Small tables with named rows and columns. After each table, cells are looked up by row and column.

kedala =
         lat  bol  pagom  gak  serira  lov
nume     183   55    136   62      98  121
vozifi    69  129    202  125     106  122
repi     194  105     74  108     147  122
minugus  107   67    176   72      71  122
migiget   30  221    189  207     167  123
feku      55  189     82  181     152  122
kat       30  223    125  210     169  122
moviro    70  204    194  192     171  123
dosinal  119   11     99   25      30  121
punilis  162   23    134   34      60  121
rigik     78   42    113   51      36  121
vagag     21  137    180  133      90  122
gaviv     41  208    103  198     162  122

migiget, gak: 207
vagag, lov: 122
feku, lov: 122
nume, lat: 183
rigik, lat: 78
gaviv, lov: 122
dosinal, lat: 119
migiget, lov: 123
feku, gak: 181
punilis, bol: 23
punilis, pagom: 134
vozifi, gak: 125
minugus, lat: 107
kat, bol: 223

Table bir
cols = vutata, nin, dafu, nibevar, dokedim
vamula: [175, 190, 76, 47, 252]
pofoto: [188, 178, 72, 113, 230]
gisam: [178, 174, 142, 157, 190]

nibevar of gisam: 157
dafu of pofoto: 72
dokedim of pofoto: 230
nin of vamula: 190
vutata of pofoto: 188
dokedim of gisam: 190
vutata of gisam: 178
dokedim of vamula: 252
vutata of vamula: 175
dafu of gisam: 142
nin of gisam: 174
dafu of vamula: 76
nibevar of vamula: 47
nibevar of pofoto: 113
nin of pofoto: 178

fon
        getaz  tokef  sumul   mib   rap  razu   res  fusa
vivil    0.28   2.64   5.93  4.78  6.51  3.52  3.72  5.54
vod      0.59   1.50   6.74  4.30  6.18  5.80  7.24  5.54
luso     0.99   1.60   5.99  5.54  8.51  5.84  7.57  5.54
pekevo   1.47   2.63   3.74  5.11  9.34  2.43  4.56  5.54
losu     0.64   1.74   6.58  5.05  6.74  5.53  6.58  5.54
gek      0.94   1.53   6.34  5.31  7.38  5.73  7.58  5.54

getaz of losu: 0.64
fusa of pekevo: 5.54
sumul of vod: 6.74
razu of gek: 5.73
sumul of losu: 6.58
rap of luso: 8.51
mib of losu: 5.05
fusa of losu: 5.54
rap of gek: 7.38
tokef of luso: 1.60
fusa of vivil: 5.54
rap of vod: 6.18
rap of losu: 6.74
Row with the largest res: gek

nolef
columns: zesi, soz, depir, vem
ritepu: [63.071, 78.706, 64.323, 63.329]
toz: [73.925, 17.945, 49.114, 57.026]
guta: [29.410, 49.062, 26.890, 59.822]
rosu: [43.850, 31.432, 35.663, 80.261]
vor: [58.101, 73.172, 46.491, 84.757]
fiparaf: [92.361, 55.512, 46.110, 62.149]

vor, vem: 84.757
fiparaf, soz: 55.512
toz, vem: 57.026
fiparaf, zesi: 92.361
rosu, soz: 31.432
vor, zesi: 58.101
ritepu, depir: 64.323
toz, zesi: 73.925
fiparaf, depir: 46.110
toz, depir: 49.114
guta, zesi: 29.410
guta, vem: 59.822
Row with the largest zesi: fiparaf

fipunog:
	mur	milomil
zub	61345	34852
zezur	59576	87864
koz	43725	29166
kes	69331	99053
vipuzom	80215	82544
nikesa	17424	29094
pezi	20774	21021
pel	69221	24913
potidu	68590	25140
mukep	41463	8442

pezi, mur => 20774
potidu, mur => 68590
nikesa, mur => 17424
koz, milomil => 29166
pel, milomil => 24913
pezi, milomil => 21021
potidu, milomil => 25140
mukep, mur => 41463
mukep, milomil => 8442
kes, mur => 69331
zezur, mur => 59576
zezur, milomil => 87864
nikesa, milomil => 29094
pel, mur => 69221
koz, mur => 43725
Which row has the largest milomil? kes

vad:
|  | dukuniz | guves | zot | puver | mokug | mevi | feb |
|---|---|---|---|---|---|---|---|
| tufibo | -819 | -687 | 832 | 431 | -769 | 750 | 417 |
| delazar | -648 | -700 | -293 | 802 | 564 | 462 | 182 |
| gad | -602 | 23 | 287 | 67 | -191 | 290 | -252 |
| ropu | -711 | 621 | 119 | -742 | 609 | 308 | -792 |
| lam | 165 | -860 | -711 | -645 | 267 | 521 | 778 |
| pud | -218 | -432 | -809 | -897 | -300 | -826 | 72 |
| fup | 142 | -748 | 900 | -778 | 883 | 400 | -30 |

What is the zot of lam in vad?
-711
What is the zot of gad in vad?
287
What is the guves of gad in vad?
23
What is the zot of delazar in vad?
-293
What is the guves of lam in vad?
-860
What is the guves of fup in vad?
-748
What is the feb of pud in vad?
72
What is the puver of ropu in vad?
-742
What is the feb of fup in vad?
-30
What is the mevi of lam in vad?
521
What is the dukuniz of delazar in vad?
-648
What is the dukuniz of ropu in vad?
-711
What is the mokug of lam in vad?
267
What is the dukuniz of pud in vad?
-218
What is the mevi of fup in vad?
400
What is the mokug of fup in vad?
883
Row with the largest mevi: tufibo

